Each row of this table is followed by its label. One hidden rule gives the labels. It looks at one to three of the table's principal directions, none of them among the few with the most spread.
vec![-4, -41, 35, 34, -34, -35, -76, -2, 54, -22, -2, 31, -17, -18,
     -14, 6, 0, 33, -61, -22, 14, -29, -61, -79, 25, -80, 40, -51,
     66, 8, -57, -34, 13, -13, 36, -54, 18] fd
vec![43, 22, -21, 33, -65, 40, 47, 91, 66, -11, -74, 41, -2, -30,
     -15, 15, 84, 27, -79, 57, 34, -31, -72, 19, -20, -81, 5, 2,
     31, -4, 57, 80, 52, 1, 14, -13, -58] bf
vec![1, 25, -27, -6, -13, 27, 39, 33, 7, 15, -3, 6, 12, 8,
     -1, -5, 49, -1, -17, 30, 8, -12, -9, 28, 2, -1, 14, 21,
     -18, -4, 24, 39, -1, 16, -1, 18, -26] cq
vec![-14, 10, 29, 19, -8, 7, -20, 50, 27, -5, -11, 21, -43, -46,
     -10, 32, -51, 24, 20, 59, 36, 6, -43, -22, 24, -19, -23, -84,
     41, -43, 68, 13, -76, 19, 38, 75, -7] gn
vec![-29, 51, -22, -16, 19, -7, 61, -18, -49, 14, 32, -41, 17, 12,
     12, 12, 10, -22, 67, 14, 0, 53, 69, 46, 23, 83, -40, 58,
     -37, 5, 47, 40, -14, 16, -36, 71, -20] rp
vec![-25, -14, -59, -43, 24, 41, 25, -44, -63, 4, -8, -41, 47, 7,
     12, -23, -6, -17, 46, -23, -34, 0, 71, 62, -59, 69, -12, 63,
     -39, -4, 19, 0, -2, 0, -24, 33, 15] fd
vec![12, -62, -16, 10, -16, 18, -17, 1, 41, -42, -71, 18, 8, -53,
     -7, 5, 10, 41, -73, -39, 4, -22, -18, -19, -30, -55, 19, 26,
     54, -3, 1, 3, 91, -52, 8, -90, -2] fd
vec![32, 15, 45, 35, -11, -38, 9, 38, 28, -21, -37, 24, -41, -26,
     -4, 33, -12, 5, -10, 15, 27, 36, -17, -13, 17, -24, -38, -29,
     25, 8, 29, 19, 28, -8, -6, -17, -18] cm
vec![-30, 53, -12, -20, -2, 5, 28, -3, -48, 28, 32, -14, 25, 32,
     -8, -19, 14, -20, 67, 7, -8, 26, 40, 42, 3, 52, -23, 13,
     -50, 21, 9, 6, -44, 36, -10, 87, 7] gn
vec![41, 1, 55, 6, -24, -38, -1, 0, -16, 0, -37, 14, -17, 36,
     2, -8, -21, -39, 16, -27, -5, 20, 16, 6, -26, -14, -41, -36,
     -24, 36, -37, -29, 18, 7, -28, -36, 30] rp
vec![-7, 30, -42, -25, 2, 2, 65, -10, -52, 17, 7, -22, 35, 20,
     15, -14, 56, -36, 23, -16, -14, 22, 76, 66, -12, 68, -18, 68,
     -61, 20, 19, 35, 24, 20, -56, 19, -12] cq
vec![13, -31, 17, -25, 8, -3, -65, -34, -37, 3, 8, 13, 10, 41,
     -5, -50, -37, -23, 34, -44, -39, -31, 7, -4, -60, -4, 9, -59,
     -35, 19, -84, -94, -40, 11, 12, -7, 61] fd
vec![-18, 7, 1, 1, 28, -22, -28, -28, -20, 9, 56, -15, 0, 7,
     4, -3, -14, -6, 26, -10, -13, 7, 12, -12, 19, 33, 7, -2,
     -9, 4, -20, -21, -33, 11, 1, 25, 11] cm
vec![-19, -48, 9, 30, -37, 18, -66, -12, 60, -1, -14, 11, 10, -19,
     -26, -7, -8, 50, -75, -31, 0, -46, -76, -64, 7, -92, 49, -3,
     68, 8, -40, -16, 37, -29, 47, -62, 26] cq
vec![-22, -36, -37, -22, 5, 45, 26, -5, 15, -28, -38, -15, 8, -41,
     9, 19, -9, 29, -15, 14, 14, -11, 12, 1, -4, -1, 9, 33,
     37, -47, 49, 27, 19, -35, 9, -8, -22] rp
vec![-20, 23, 41, 5, 21, -56, -18, -49, -30, 8, 50, -28, -7, 44,
     1, 6, -38, -20, 61, -15, -8, 48, 27, -22, 36, 38, -20, 7,
     -9, 32, -46, -34, -25, 5, -3, 22, 21] gn
vec![9, -22, 16, 7, -20, 4, -35, -14, 37, -6, 11, 14, -3, 1,
     -8, -10, 2, 20, -43, -25, -2, -33, -43, -56, 17, -65, 33, -24,
     27, 1, -53, -30, 26, -26, 18, -58, 11] rp
vec![17, -12, 10, 15, -10, -29, -61, -21, 16, -8, 47, 19, -3, 3,
     -1, -17, 22, 2, -30, -33, -15, -36, -30, -51, 11, -40, 34, -45,
     7, 14, -73, -49, 0, -1, 6, -36, 12] cq
vec![21, 25, -7, -3, -2, 19, -15, -24, -12, 14, 29, -6, 25, 42,
     -15, -35, 10, -5, 21, -15, -32, -19, -20, 3, -29, -17, 5, 7,
     -29, 32, -55, -33, 5, -4, 11, 2, 11] gn
vec![-29, -38, 17, 6, 25, -59, -64, -65, 2, -18, 65, -9, -6, -17,
     9, 4, -16, 11, -15, -66, -9, 5, 20, -70, 55, 7, 33, -4,
     27, 7, -68, -53, 15, -23, -7, -52, 25] bf
vec![30, -19, 54, -21, -13, -47, -71, -44, -38, -6, 23,
     29, -4, 52, -3, -53, -25, -38, 35, -76, -34, -19,
     21, -34, -32, -23, -3, -96, -44, 42, -127, -122, -21,
     9, -12, -37, 70] cm
vec![27, 63, -48, 28, -71, 61, 93, 101, 24, 22, -82, 19, 27, -9,
     -19, 5, 103, 5, -41, 71, 23, -8, -37, 90, -49, -29, -27, 51,
     -13, 17, 104, 124, 40, 36, -6, 52, -58] rp
vec![-6, 0, -9, -4, 4, 28, 31, 13, 15, -10, -49, 2, 13, -16,
     -18, 3, -2, 30, -9, -6, 7, 23, 1, 19, -9, -8, -8, 54,
     13, 10, 28, 23, 58, -33, 11, -20, -10] cq
vec![20, 35, 62, 16, 22, -68, -32, -22, -18, 14, 70, -4, -36, 53,
     8, 4, -36, -37, 54, 9, -6, 26, -5, -35, 38, 17, -17, -57,
     -23, 21, -60, -49, -59, 23, -2, 19, 14] ld
vec![6, 51, -32, -3, 29, -4, 52, -14, -36, 2, 30, -41, 12, 26,
     16, 16, 22, -24, 57, 45, -7, 33, 35, 45, -5, 67, -29, 58,
     -28, 2, 33, 39, -16, 12, -19, 62, -43] ld
vec![-7, -30, 2, 12, -18, 9, -26, 15, 46, -9, -20, 26, 1, -27,
     -17, -3, 14, 37, -65, -21, 11, -23, -41, -35, 14, -56, 38, -2,
     38, 1, -16, -3, 40, -22, 24, -54, 4] rp
vec![-18, -7, -17, 6, 11, -4, -25, -22, 24, -5, 54, -9, 4, -1,
     3, 6, 21, 21, -24, 10, 2, -24, -29, -44, 39, -15, 47, 11,
     29, -14, -30, -5, -10, -11, 23, -8, -19] bf
vec![-37, 24, 25, -15, 38, -48, 10, -42, -41, 10, 58, -38, -12, 35,
     16, 18, -41, -26, 76, 9, 3, 54, 54, -7, 53, 73, -21, 11,
     -17, 0, -9, -14, -55, 14, -13, 50, 6] rp
vec![-12, 38, 26, 49, -26, -28, -59, 13, 46, -13, 59, 21, -21, -35,
     -27, 19, 8, 45, 0, 21, 20, -3, -70, -73, 59, -55, 6, -65,
     54, 6, -10, -9, -32, 4, 44, 53, -15] gn
vec![-15, -1, -47, 20, -18, 44, -6, 41, 71, -1, 22, 17, 8, -41,
     -12, 12, 65, 55, -83, 47, 24, -56, -82, -34, 37, -60, 70, 11,
     52, -35, 25, 48, 4, -7, 47, 0, -50] cq
vec![4, 22, 34, 18, 0, -18, 19, 31, -2, 7, -21, -1, -32, -9,
     3, 30, -38, -12, 28, 36, 22, 38, 3, 15, 12, 19, -46, -24,
     5, -9, 57, 29, -30, 20, -7, 41, -5] fd
vec![-44, -40, -38, -27, 5, 44, -3, -23, 10, 16, 2, -13, 36, 1,
     -5, -21, 9, 25, -42, -27, -9, -32, -1, -6, 6, -8, 57, 55,
     9, -11, -17, 0, 21, -18, 17, -36, 14] fd
vec![-2, -19, 16, -13, -13, -8, -21, -23, -14, 1, -7, 7, 10, 16,
     -4, -24, -11, -8, 3, -47, -14, -5, 17, -9, -14, -11, 0, -14,
     -13, 21, -46, -41, 13, -5, -8, -28, 37] fd
vec![5, 14, 6, -27, 80, -46, 42, -43, -86, 14, 39, -52, -20, 28,
     48, 19, -57, -74, 91, 5, -18, 64, 109, 57, -1, 127, -57, 26,
     -67, -15, 32, -2, -50, 25, -67, 37, 3] cq
vec![33, 11, 35, 21, -18, -14, -17, 7, 11, -3, -19, 15, -10, 17,
     -14, -6, -11, -3, 2, -9, -5, 6, -27, -10, -19, -37, -20, -24,
     2, 30, -28, -20, 21, -6, 7, -21, 12] gn
vec![32, -23, 29, 17, -25, -17, -17, 21, 30, -15, -38, 31, -19, -4,
     -3, 1, 7, 2, -46, -12, 9, -14, -29, -22, -9, -51, 7, -32,
     19, 10, -25, -12, 33, -10, 2, -61, 6] bf
vec![3, 31, -2, 6, -19, 13, 27, 44, 7, 2, -14, 11, -10, -9,
     -4, 13, 16, 2, 11, 48, 21, 3, -14, 17, 3, -4, -17, -23,
     1, -14, 47, 34, -30, 22, 8, 54, -24] cm
vec![-19, -29, -20, -21, 42, 23, -44, -7, 5, -14, 37, 3, -12, -21,
     6, 0, -33, 21, 13, 30, -1, -35, -22, -26, 3, 9, 38, -46,
     18, -53, -1, -36, -75, -1, 43, 36, -4] ld
vec![-9, 0, 1, 13, -13, 22, 44, 65, 16, 6, -74, 7, -18, -30,
     -1, 33, -15, 7, -14, 57, 35, 21, -9, 42, -9, 7, -27, 9,
     22, -26, 101, 71, -11, 18, 6, 34, -19] fd
vec![13, -72, -16, 6, -7, -1, -65, -15, 37, -49, -17, 30, -1, -59,
     -1, -6, 14, 39, -70, -50, -6, -50, -25, -54, -18, -57, 44, -30,
     50, -15, -40, -42, 50, -40, 15, -80, 8] cq
vec![26, -37, 13, -4, -8, 19, -24, 13, 20, -3, -28, 24, -15, -12,
     1, -12, -19, 2, -37, -14, -3, -36, -27, -16, -23, -42, 13, -46,
     6, -17, -14, -25, 6, -10, 6, -50, 18] bf
vec![2, -50, -5, 14, -26, 11, -46, -21, 44, -28, -27, 9, 13, -15,
     -14, -5, 10, 38, -60, -30, -4, -39, -46, -49, -15, -74, 40, 10,
     56, 7, -48, -22, 57, -41, 31, -73, 9] gn
vec![-44, 40, 20, -20, 42, -35, 16, -65, -51, 17, 71, -50, 6, 41,
     5, 5, -46, -19, 95, -15, -11, 66, 64, -3, 53, 77, -30, 40,
     -28, 18, -19, -22, -30, -1, -16, 51, 15] cq
vec![35, 2, 13, -4, -2, -10, 34, 10, -8, -3, -38, 5, -7, 20,
     9, 0, 6, -25, -3, -4, -1, 15, 20, 26, -23, 6, -22, 13,
     -23, 14, -2, 7, 35, -4, -27, -38, -4] cq
vec![0, 12, -10, 11, -14, 22, -3, 11, 19, 13, -1, 7, 16, 2,
     -19, -13, 21, 19, -24, -5, -4, -13, -32, 0, -3, -29, 15, 19,
     3, 17, -7, 10, 24, -5, 16, -9, -2] gn
vec![32, -38, 0, 5, -21, 3, -33, -21, 16, -31, -40, 16, 15, -2,
     -11, -21, 12, 14, -35, -48, -19, -26, -18, -19, -48, -55, 12, 2,
     18, 26, -57, -38, 68, -37, 6, -76, 17] fd
vec![66, -8, 82, -10, -26, -59, -66, -19, -37, -2, -5,
     50, -20, 63, -7, -57, -29, -56, 34, -79, -34, -11,
     14, -21, -52, -36, -28, -123, -63, 61, -127, -127, -10,
     17, -24, -53, 79] ld
vec![10, 35, -2, 22, -32, 25, 42, 53, 32, -3, -39, 10, -8, -22,
     -14, 24, 21, 20, -10, 51, 29, 11, -35, 15, 5, -29, -25, 4,
     23, -7, 66, 60, 13, 1, 12, 33, -37] fd
vec![-22, 4, -8, 12, -21, 25, 37, 41, 3, 13, -65, -7, 4, -20,
     -7, 22, -10, 6, -3, 35, 21, 21, 1, 47, -18, 12, -29, 31,
     17, -7, 86, 66, -2, 19, 3, 41, -6] cq
vec![2, -37, 6, -3, -17, 11, 7, 15, 11, -4, -65, 14, 2, -15,
     -3, -3, -7, 4, -38, -26, 5, -3, 6, 14, -25, -19, -1, 11,
     9, 3, 12, 9, 43, -11, -8, -51, 19] rp
vec![-34, -48, -70, -25, -8, 51, -21, -51, 11, -19, 3, -13, 61, -23,
     -11, -32, 46, 46, -50, -59, -25, -49, 2, -17, -21, -29, 62, 72,
     23, 2, -42, -15, 70, -47, 15, -53, 6] fd
vec![13, 6, -32, 27, -18, 35, 22, 75, 58, -6, -21, 26, -18, -58,
     0, 30, 48, 32, -68, 68, 35, -32, -62, 2, 14, -38, 23, -12,
     39, -44, 80, 73, -3, 9, 21, 16, -58] cq
vec![4, 13, 2, -1, -2, -3, 36, 5, -10, 2, -24, -4, 6, 2,
     -1, 3, 7, -7, 5, -14, 2, 29, 28, 26, -2, 16, -24, 36,
     -15, 18, 18, 21, 39, -7, -23, -12, -3] rp
vec![-14, 0, -7, 23, -22, 8, -15, 31, 43, 3, 9, 14, -7, -20,
     -9, 14, 26, 28, -45, 33, 21, -25, -55, -28, 30, -40, 33, -14,
     39, -16, 15, 28, -15, 9, 30, 10, -21] cm
vec![-8, -49, -16, -21, 6, 0, -5, -13, -13, -17, -22, 2, 2, -32,
     19, -2, -4, -6, -21, -35, -2, -13, 42, 4, -15, 17, 7, -5,
     1, -24, 8, -10, 14, -8, -26, -34, 14] cq
vec![-11, -6, -25, 0, 10, 12, 28, -7, 16, -32, -15, -20, -1, -37,
     7, 33, 3, 26, -2, 22, 17, 15, 10, -6, 16, 7, -7, 41,
     38, -28, 46, 35, 28, -33, 2, 3, -38] rp
vec![3, 28, -25, 3, -17, 51, 61, 82, 16, 10, -66, 21, 1, -35,
     -14, 11, 25, 17, -14, 52, 27, 9, -15, 61, -21, 0, -22, 16,
     -4, -16, 102, 75, 5, 16, 8, 47, -33] fd
vec![-3, 21, -3, -1, 17, 22, 19, 15, -19, 13, -18, -12, 0, 0,
     -6, 5, -35, -4, 42, 29, -2, 23, 6, 40, -25, 32, -34, 10,
     -14, -5, 50, 19, -27, 11, 7, 54, -1] cq
vec![25, -10, 17, 0, -5, -15, 2, 8, -2, -6, -24, 14, -10, 7,
     5, -3, -1, -16, -10, -13, 0, 1, 7, 5, -16, -8, -9, -17,
     -9, 8, -12, -11, 16, 0, -15, -32, 8] bf
vec![-18, -16, -40, -45, 35, 37, 5, -26, -33, -16, 7, -16, 20, -5,
     8, -16, -17, 4, 44, 0, -16, -10, 38, 20, -29, 40, 5, 9,
     -18, -29, 5, -26, -28, -13, 8, 33, 0] rp
vec![14, 4, -1, 2, -3, 4, 5, -11, -12, 6, -12, -6, 14, 17,
     -4, -13, 2, -10, 3, -18, -16, 4, 6, 18, -27, 1, -10, 24,
     -16, 24, -13, -3, 27, -4, -10, -16, 10] fd
vec![30, -28, -7, 5, -22, 0, -50, -38, 19, -26, 0, 17, 27, 12,
     -16, -37, 36, 19, -41, -65, -30, -42, -28, -40, -33, -68, 35, 4,
     11, 40, -99, -59, 73, -40, 11, -85, 18] fd
vec![-4, -12, -31, 18, -5, 18, -8, 25, 49, -18, 15, 9, -11, -57,
     6, 26, 32, 36, -57, 34, 22, -34, -45, -32, 31, -32, 35, -9,
     49, -44, 39, 37, 0, -10, 18, -2, -42] cq
vec![33, 20, 6, -16, -3, -13, 34, 0, -36, 21, -3, 2, 9, 54,
     11, -26, 26, -50, 13, -16, -18, 6, 35, 41, -26, 25, -13, 9,
     -65, 30, -32, -8, 11, 21, -40, -20, 10] cq
vec![-32, 18, -32, -10, -4, 32, 45, 29, -2, 2, -18, -4, 12, -35,
     -5, 14, 17, 19, 8, 26, 20, 16, 18, 33, 11, 25, -12, 29,
     4, -20, 76, 53, -4, 6, -1, 54, -24] fd
vec![-22, 19, -43, -6, 19, 38, 21, 25, 0, 18, 26, -12, 5, -13,
     6, 9, 14, 7, 6, 60, 8, -15, -14, 26, 7, 30, 16, 13,
     -3, -38, 58, 43, -56, 25, 18, 69, -31] ld
vec![-14, -7, -23, 6, 2, 29, 26, 16, 3, 5, -49, -11, 16, -20,
     -10, 8, -4, 17, -12, 7, 3, 15, 3, 40, -25, 12, -11, 59,
     12, 3, 54, 44, 32, -7, 4, 4, -5] cq
vec![-10, -77, -45, -15, 10, 15, -11, -36, 15, -35, -26, -10, 19, -46,
     18, 3, 17, 23, -67, -48, -8, -32, 22, -17, -14, -9, 41, 49,
     36, -25, -8, -1, 70, -46, -15, -90, -3] cq
Which label does each new row get?
vec![81, -18, 102, 8, -41, -75, -72, -28, -3, -27, -23,
     60, -25, 43, -16, -48, -21, -31, -1, -114, -27, -2,
     -1, -58, -33, -83, -28, -111, -30, 78, -127, -127, 65,
     -25, -26, -121, 74] rp
vec![-14, -16, -67, -9, 27, 54, 52, 7, 1, -2, -24, -35, 15, -44,
     20, 26, 8, 13, -20, 36, 5, -5, 17, 45, -16, 41, 2, 78,
     14, -49, 95, 75, 18, -14, -11, 13, -41] bf
vec![55, 10, 18, -19, 16, 10, 28, 26, -39, 19, -49, 17, -5, 44,
     3, -30, -19, -48, 28, -4, -21, 9, 23, 67, -72, 25, -36, -15,
     -70, 22, -6, -20, 0, 19, -25, -14, 21] ld
vec![9, 8, -4, -23, -1, -21, 70, -28, -32, -15, -30, -23, 16, 17,
     18, 5, 25, -27, 17, -40, -3, 48, 84, 34, 1, 41, -35, 73,
     -31, 25, -2, 19, 80, -26, -61, -47, -9] bf
vec![-34, -26, 34, 45, -20, 6, -64, 23, 90, -38, -12, 20, -39, -76,
     -30, 49, -53, 88, -35, 38, 46, -7, -98, -98, 59, -90, 19, -55,
     125, -40, 34, 5, -14, -38, 82, 13, -15] cq
vec![-39, 56, 20, 18, -9, 11, 45, 61, 8, 50, 5, -11, -23, 10,
     -5, 35, -24, -6, 30, 93, 39, 34, -25, 29, 49, 27, -25, -8,
     3, -24, 95, 77, -88, 56, 20, 109, -19] gn
vec![1, 14, 46, 40, -8, -14, -53, 16, 70, -2, 52, 24, -42, -25,
     -19, 22, -24, 43, -29, 22, 25, -14, -91, -93, 76, -75, 25, -70,
     58, -17, -19, -17, -23, -16, 49, -6, -11] fd
vec![-29, 10, 2, -40, 64, -5, -20, -20, -48, 45, 101,
     -18, -17, 44, 27, -16, -46, -43, 62, 32, -13, -13,
     24, 0, 35, 77, 27, -55, -57, -43, -19, -43, -127,
     52, 5, 72, 20] cq
vec![-19, 23, -50, -16, -3, 39, 44, 14, -3, 18, 17, -11, 27, 1,
     3, -6, 51, 4, -9, 24, 3, -14, 7, 31, 9, 18, 21, 44,
     -19, -13, 31, 44, -4, 12, -4, 32, -29] bf
vec![-21, -9, -38, 3, 17, 33, 0, 18, 25, 10, 23, -7, 0, -28,
     7, 14, 12, 22, -34, 41, 10, -29, -33, -4, 21, 2, 39, 15,
     23, -42, 42, 37, -29, 6, 23, 19, -28] cq
vec![38, 39, -2, 45, -57, 8, 6, 78, 61, -12, -14, 47, -18, -37,
     -17, 16, 73, 27, -57, 50, 31, -30, -79, -16, 12, -78, 4, -49,
     31, -3, 34, 49, 12, 14, 18, 16, -50] cq
vec![-28, -56, -54, 6, -10, 52, -49, -14, 47, -30, -10, 4, 28, -67,
     -16, -3, 18, 69, -67, -21, -4, -57, -47, -40, -13, -56, 55, 20,
     68, -28, 4, 0, 39, -42, 43, -31, -6] gn
vec![21, 15, 49, 19, -24, -33, -25, -5, 10, 5, 5, 13, -12, 37,
     -13, -8, -9, -10, 6, -11, -2, 6, -27, -30, 7, -38, -9, -35,
     1, 35, -56, -32, 3, 3, 8, -19, 20] fd
vec![2, -46, 17, 17, -21, -9, -48, 5, 65, -19, -5, 37, -11, -28,
     -13, -2, 18, 41, -89, -35, 13, -37, -56, -72, 34, -83, 58, -23,
     52, -1, -52, -25, 51, -34, 26, -95, 6] ld
vec![-14, -60, -36, 0, -38, 51, 17, 37, 60, -17, -88,
     30, 21, -63, -15, 0, 45, 56, -115, -31, 20, -34,
     -26, -3, -10, -66, 46, 51, 50, -12, 32, 44, 103,
     -42, 10, -92, -9] rp
vec![-18, -6, -24, -16, 27, -1, -5, -66, -29, 0, 45, -42, 27, 18,
     10, -9, -6, -7, 25, -32, -28, 4, 35, -5, 2, 35, 8, 53,
     -11, 7, -33, -19, 14, -19, -14, -10, 9] rp
vec![5, 6, 15, -8, -8, -7, -7, -19, -32, 5, -9, -5, 9, 23,
     -5, -18, -21, -19, 40, -25, -17, 13, 25, 16, -30, 12, -30, -10,
     -25, 24, -21, -27, -4, 7, -12, 13, 30] gn
vec![1, -36, 71, 48, -51, 15, -88, 39, 108, -5, -19,
     44, -52, -29, -32, 22, -62, 61, -70, 35, 37, -54,
     -127, -116, 44, -127, 39, -117, 106, -34, -19, -27, -35,
     -20, 89, -32, 18] cq
vec![-33, -37, 18, -13, 62, -60, -22, -85, -35, -28, 38, -53, -14, 10,
     30, 32, -69, -15, 53, -18, -6, 46, 64, -32, 33, 71, -8, 34,
     23, -14, -26, -37, -16, -26, -13, -13, 12] rp
vec![-3, 39, 40, -2, 29, -38, -12, -1, -33, 27, 65, -6, -33, 29,
     12, 5, -44, -38, 70, 29, 1, 25, 14, -5, 35, 48, -26, -66,
     -36, -9, -3, -26, -99, 44, -6, 72, 13] bf
vec![-58, 7, -73, 4, 17, 68, 34, 15, 50, 4, 29, -34, 17, -45,
     -2, 38, 28, 61, -36, 80, 28, -22, -47, -10, 53, -1, 52, 76,
     60, -64, 85, 87, -17, -17, 48, 51, -68] fd
vec![14, 0, -5, -4, 53, -21, -35, -50, -34, -8, 64, -30, -8, 15,
     19, 1, -36, -22, 53, 6, -28, 0, 16, -9, -12, 47, -7, -15,
     -15, -12, -27, -43, -48, 1, -2, 26, 1] bf
vec![-13, 32, 12, -2, 20, -27, -31, -18, -49, 41, 81,
     -17, -6, 38, 13, -14, -24, -45, 61, 15, -20, -1,
     15, 9, 9, 55, -8, -50, -47, 1, -17, -27, -106,
     61, -8, 82, 26] bf
vec![-8, 18, -15, 0, 0, 16, 38, 32, 1, 31, -5, -4, 6, 19,
     2, 2, 25, -11, -15, 36, 8, 1, -7, 35, 6, 18, 13, 33,
     -17, -2, 31, 46, -14, 27, 0, 19, -16] ld
vec![14, 26, 11, 7, 6, -12, 35, 32, 2, -22, -21, 7, -28, -33,
     6, 32, -8, 2, 27, 34, 26, 36, 15, 12, 13, 19, -44, -19,
     7, -18, 62, 29, -6, -1, -12, 36, -32] ld
vec![23, -32, 31, 23, -13, -29, -29, 17, 34, -10, -27, 30, -23, -14,
     -2, 6, 2, 6, -58, -22, 10, -10, -28, -30, 6, -43, 17, -26,
     26, 10, -25, -11, 35, -9, 1, -71, 10] cq
vec![-31, -41, -34, -31, 15, 28, 32, -12, -19, 10, -36, -24, 22, 6,
     16, -1, -5, -8, -15, -3, -3, -4, 40, 38, -20, 39, 18, 63,
     -6, -19, 26, 24, 8, -1, -11, -18, 7] cm
vec![-20, 63, 2, 1, 0, -5, 89, 45, -32, 24, -26, -13, -5, -10,
     2, 28, 4, -20, 49, 35, 27, 75, 59, 73, 22, 72, -67, 41,
     -34, 6, 106, 80, -8, 33, -40, 79, -23] fd
vec![-4, -26, -22, -31, 6, -5, -33, -63, -45, -5, 28, -6, 38, 16,
     3, -48, 14, -16, 13, -86, -44, -21, 52, 1, -34, 18, 15, 8,
     -40, 28, -78, -67, 25, -10, -27, -35, 43] cm
vec![-5, 20, 41, 2, 25, -44, -16, -11, -23, 10, 42, -7, -29, 23,
     8, 12, -46, -25, 54, 16, 4, 31, 14, -13, 30, 36, -21, -43,
     -13, -2, -10, -26, -64, 23, -2, 41, 12] cm
vec![7, 41, -44, 21, -28, 38, 45, 64, 21, -1, -25, 9, 8, -36,
     -7, 19, 60, 18, -17, 67, 22, -9, -30, 41, -14, -8, -12, 15,
     11, -17, 88, 81, -5, 22, 7, 66, -55] ld
vec![5, 61, 8, -15, 31, -6, 49, -3, -53, 20, 19, -25, 1, 41,
     3, -1, -22, -35, 90, 26, -9, 54, 47, 53, -7, 71, -54, 21,
     -57, 17, 24, 8, -34, 20, -19, 72, -7] fd
vec![12, -15, -38, -34, 26, 4, 22, -54, -47, -20, -1, -31, 32, 22,
     20, -17, 14, -25, 29, -34, -32, 4, 66, 33, -45, 47, -7, 58,
     -35, 10, -29, -20, 36, -22, -35, -25, 0] bf
vec![-1, 3, -9, -6, 28, -3, 26, 3, -14, -3, 3, -17, -15, -12,
     21, 24, -17, -13, 22, 32, 9, 18, 24, 19, 7, 44, -17, 7,
     -3, -30, 47, 24, -26, 6, -14, 27, -21] cq
